Families of rows that turns and mirrors carry onto each other, the same ones carrying the whole set onto itself: the rest of each named row's family, in list order
5 families of 6 rows
q_221: [-18  34   2  12  15  10  10  -1   8  -2  21  -7 -18 -12 -14  -9  19  19
  15  34  -3 -48 -15 -20  -4  26 -24]
q_179: [ 12  20  13   5  30  -8 -19  -9 -16   6  16 -24  -2 -11  -3  -8   2   2
   4  43 -14  20  -4  -5   4 -29  46]
q_516: [ 27  24 -14   1   9  -6 -37 -10   8 -13 -11 -12   3   1  22 -27 -18 -23
 -32 -25 -30   9  13  21 -21 -19  19]
q_341: [-11  15   9   2  17   9 -11   5 -24   3  -3  18   5 -22 -10 -12  12  14
  15  53 -15  -5 -27 -26  28  12  29]
q_15: [-24  34   1  15  11   4  -3  20  -7   4  10  17 -37 -51  -1  -9  -8  33
  28  23 -14 -25   4  -8  13  26   9]
q_206: [  0  -5 -28   2  14 -30   0  -2  20  -3 -29 -22  15  33  10  11 -53 -25
 -28 -20  28 -19  24   2  -6 -11 -19]
q_738: [  5 -26  14   2  20 -18 -26  26   3  -6 -27  -9  12  41  16  26 -44 -18
 -13 -26   4  22  32  -1  -2 -14 -15]
q_240: [  3  -4 -14  -6  20 -11 -42  -3 -17   8 -25 -17  11  22   3 -12 -25 -19
 -24  19  -5  20  10  -4  19 -26  49]
q_176: [ -1  25   6   7  19 -17 -25   6   5  17  -7  -5   5  -5  12 -14 -41  -2
 -36 -15  11  33  39   0 -17 -14  29]
q_259: [ 17  42   3   6   9  14 -32 -10   4 -13  14  -6 -12 -20  11 -35  17  -2
  -9  -1 -44  -4  -5  10 -21  -2  17]
q_422: [ 14 -12 -10  -6  -1 -19  10  14 -10  -1 -18 -15 -13  28  -6  12 -53 -26
 -23 -24  21  29  27  15   7 -21 -34]
q_177: [  1 -22 -18  -6 -12  -4  21  30 -18  -9 -32  15 -20  21 -11  19 -44 -19
   8 -14  19  -3   8   1  33   6 -56]
q_243: [ -4  -1  -5   1  -8   1  37  28 -22 -10   1  14 -41 -14 -19  16 -18   6
  35  11   3 -18  -8   0  31  17 -57]
q_998: [ 26 -15 -18   6   1 -12   2  17   5 -35 -43  33  12  -2  25  16 -36 -29
  19 -30 -20 -28  -8  10  10   2 -33]
q_656: [-20  29  -1  -3  -9  16  15  14 -20   5  18   5 -46 -27 -27 -18   3  23
   4  24  -9  -5 -11  -6  22  28 -30]
q_378: [ 15  35   3  13   3  20  -6   3  -3 -21   5  27 -14 -37   7 -21  21   4
  25   9 -40 -30 -22   0  -5  17  -6]
q_718: [-17 -18   7   9  13   4  -3  42  -8 -17  -8  15 -30  -5   3  28 -13  17
  51  12 -21 -35  -3 -10  27  26 -36]
q_858: [ -1  21  -5 -12  -2  -5 -11   0 -10  15   2 -22 -16  16 -14 -23 -30  -9
 -53 -12  11  43  24   9  -1 -11  -7]
q_335: [-23  27  28   0  24  -4 -33   7   3   6  27 -23 -16 -17   2 -15   2  32
 -21  13 -31  18   8  -6  -8  13  13]
q_587: [ 17 -30 -16  -3  26 -39 -10   7 -13 -12 -27 -19  12  15  13  28 -51 -23
   7  10  -2   8   6   9  27 -36  19]
q_476: [ -7  41   8  -6   1   0   4  -2 -13  12  34 -24 -36 -20 -20 -26  -3  16
 -26  13  -6  29   8   7  -2   1  -8]
q_291: [ 30  -9 -19  -1   7 -18 -22   4  10 -27 -35   0  15  16  29   3 -40 -34
 -16 -40 -25  -1   9  21  -6 -17 -11]
q_245: [ 18   2  -3  10   2   7   7  17  -1 -35 -19  40  -1 -22  14   7  -2  -8
  39  -6 -35 -41 -26   0  10  19 -36]
q_939: [  4 -11   6   5  22 -19  20  15 -19 -15  -5  16   7 -29   0  29 -14  10
  47  42 -15 -18 -30 -15  38   1  -1]
q_577: [ -7  23 -13   0  20 -18 -21 -15  19   7   3 -48   3  28   3 -15 -23 -10
 -46  -4  10  -5  23   3 -22 -12   3]
q_375: [ -4 -35 -19  -6  13 -21  -3  21 -19 -14 -46  22  18   3   7  24 -42 -12
  19  20  -5 -18 -17 -11  52   3   0]
q_257: [-13   7 -13  14   9  -3  30  13   8 -11 -11  16  -5  -7  -6  17 -11   3
  33  18  14 -63 -13 -20  12  27 -46]
q_696: [  3 -20 -11  18   9 -10   4  39  -7  -7 -44  32 -10   8  11  29 -53 -18
  37 -14  20 -21  27  -4  18   0 -20]
q_500: [-14  50  -6   9  17   2 -10 -17  13  13  22 -30 -14  -4 -10 -30   7   8
 -22  22   6 -22   9  -7 -22   6  10]
q_198: [ -5 -20 -20   5  12 -22  20  14  15 -15 -30   0  11  26   6  31 -40 -17
   9  -8  19 -46   1  -9  11  11 -53]

Same family as q_500: q_221, q_206, q_577, q_257, q_198
Same family as q_939: q_179, q_341, q_240, q_587, q_375
Same family as q_516: q_259, q_998, q_378, q_291, q_245

Families of rows that turns and mirrors carry onto each other, the same ones carrying the whole set onto itself: the rest of each named row's family, in list order
4 families of 8 rows
q_992: [-19 -11  53   9  24  -6 -26   5 -57  -7  -6  13 -39]
q_959: [-25 -16  65   5  14   0 -10   9 -59  -1  -2  28 -24]
q_546: [  0   4  24   9  50  25 -26   0 -39   0  13  22 -37]
q_106: [-34  49  13   8   3  11  11 -17  25   9  19  14   3]
q_902: [-49   8  36  -5 -20  -9  18 -11  16   7 -19  -6  18]
q_695: [-29 -13  18 -13  24  26  26 -14  -4  36  14  29  17]
q_753: [ -1 -13  19  10  41  19   3  22 -24   6  14  33 -40]
q_281: [ 20  27  10  16  27   8  -1  13 -20 -14   3   1 -40]
q_18: [-15  18  47   8  -9 -19 -12   9 -32 -31 -33  -5 -11]
q_660: [-49 -27  41 -14  19  10 -16 -36 -18  35  -3 -10   5]
q_308: [-66  15  42  16  -8 -13  -5 -18  13  18  -7 -20   0]
q_844: [-54 -24  48 -17   4   1  15 -23 -17  29  -9  11  20]
q_129: [-55  11  38  -3 -16 -10  10 -21  17  20  -9 -13  14]
q_756: [  9  20   3  12  20   0   2  23   4 -23 -16   1 -28]
q_559: [-50  13  21   0 -20 -15   2 -10  21  19  -1 -12  15]
q_797: [-29  -1  17 -17  23  24  18 -27   1  40  21  22  15]
q_709: [-25  29  46  22   5 -12 -32   4 -21 -27 -17  -9 -37]
q_349: [-19   9  13 -23  30  35   0 -36  -7  26  22  24   8]
q_545: [  3  39  13  21  25  14 -22  10  -8 -23   5   8 -37]
q_104: [-54 -18  39 -25  -2 -12  -6 -27  -9  32  -2  -1  16]
q_505: [-34  -5  16 -25  22   9   6 -26 -11  40  22  27  18]
q_841: [-16  20  44  17   2 -17 -24  12 -31 -31 -19  -5 -34]
q_99: [-53 -18  45 -19   8   3   5 -33 -12  38  -1   3  16]
q_716: [-26  -6  56   9  31  -2 -37  -6 -51  -4  -8   5 -37]
q_183: [ -3  30  43  17  -7 -12 -12   8 -28 -27 -12 -12 -37]
q_511: [-31  28   9  -1   0  12  22 -13  30  22  12   6  14]
q_210: [-19  -4  62   8  11 -12 -16   1 -53  -6  -4   5 -48]
q_908: [  4  -7  31   7  44   7  -5   4 -45   6  10  17 -50]
q_287: [  6  -2  19  10  44  14 -15  12 -39  -4  11  25 -42]
q_462: [-25  18   5  -2   2  15  31  -5  30  14   4  12  15]
q_270: [-31  26  -2  -2   6   5  14  -8  21  28  24  16  17]
q_120: [  8  30  11  19  20   4 -14  19 -14 -26  -2   7 -38]

Same family as q_183: q_281, q_559, q_104, q_505, q_210, q_908, q_270
Same family as q_844: q_546, q_902, q_695, q_709, q_545, q_716, q_462
Same family as q_349: q_959, q_106, q_753, q_18, q_660, q_308, q_756

Families of rows that turns and mirrors carry onto each other, the same ones carrying the whole set onto itself: the rest of each named row's family, in list order
3 families of 5 rows
q_791: [-13 -21  16  -3 -34  17  25  15  40  -1 -27  -6 -26 -49  15  15  -9 -44
  81  23 -17  17 -17  40 -23 -21  -5 -40   0 -19 -30   5 -41 -19  15]
q_999: [ 29 -29 -26  -8  28   2 -31  -5 -40  -2  -5 -39 -30 -38 -18   0 -14   1
  34  13  18  -1   0  39  13 -14  30 -30  -8  -5 -61  11 -33   2 -17]
q_391: [-11 -41 -18  14  -3 -13  13  11  11 -21 -26 -21 -42 -21   9 -42   2  37
  32  10 -53  27  42  42   3   9  -4  -8  12   3 -30  -1 -38  -5 -48]
q_497: [  6   9  33  29   5 -17 -11  -5  10  24 -43 -16 -77 -16   5  20 -25  45
  32 -14   2 -21 -16  35  -1 -18  20 -53  11 -31 -30 -20 -47 -26 -13]
q_124: [ -7 -17  35  39  17 -10   7 -38 -11  35 -20 -17 -51  -8  27  -1 -12  40
  42 -20 -16 -32 -11  25 -22  -2  12 -74  29 -26 -32 -13 -53 -27  -1]
q_110: [-10   3  17   2  25 -14   0  25  -2   4  33  -8 -40 -41  35  -4 -34  -8
  32 -33  -4  19  47  50 -29 -16 -18 -19  43 -42 -40  29 -24 -23 -52]
q_770: [ 14 -29  -9  -3  24  -4 -24   6 -40  16  25 -35  -5 -40  12   8  -7 -25
  31  36  -1   7   0  25   7  -6  37 -34 -11 -14 -35 -11 -37  29 -10]
q_526: [ -6 -21  36  51   8 -13  -9 -27   9  16 -39   1 -44 -13  42  27   1  34
  40  -4  -7   0 -20  12   7 -10  14 -70  12 -13 -41 -12 -65 -34  -4]
q_171: [ -2  -3  21  -9   9 -17  34  10 -29  -5  38  -4 -29 -37  46   9 -39 -17
  34 -36 -10   1  16  61   0  -7 -12 -52  48 -53 -28  33 -39   4 -42]
q_194: [-23 -48  -8  24 -16   2  14  12   7 -22 -20 -12 -48   4  19 -31  13   9
  46  35 -35  -8  49  44  -8  18  -4 -34  22 -27  -7  -4 -63 -10 -56]
q_870: [-14   3  24   1 -25  30   0  45  41  28 -31 -22 -43 -50  22   1 -20 -36
  67  -7  -5   4   0  59 -13   6 -13 -27 -15 -21 -39  21 -36  -7   9]
q_440: [-29 -60   2  21  -1  11  12  19  11 -28  -3  -8 -47 -23  34 -34  -5  12
  29  48 -35   1  33  43  21  16   0  -6  27  -7  -7  -2 -46  10 -39]
q_346: [-12 -15  19 -10 -22  28   2  15  45   4 -22 -19 -32 -48  39   7 -26 -48
  68   2 -21   8 -37  58 -25 -11   7 -70  12  -9 -35  31 -33   0  -3]
q_519: [ -1 -16  31  -2  -4 -25   8   7  -8  -4  24  11 -36 -32  56  12 -28  -7
  39  -9 -33 -11  29  72 -12 -26 -21 -35  45 -70 -40  42 -37  -9 -55]
q_825: [ 15 -24  -6 -22  29   1 -45 -31 -34   0  28 -29 -17 -36  24 -21  -9  -7
  42  22   6 -11  12  23  14 -11  37 -42 -11 -24 -33 -13 -56  10 -14]

Same family as q_791: q_124, q_770, q_171, q_194
Same family as q_497: q_999, q_391, q_110, q_870
Same family as q_825: q_526, q_440, q_346, q_519

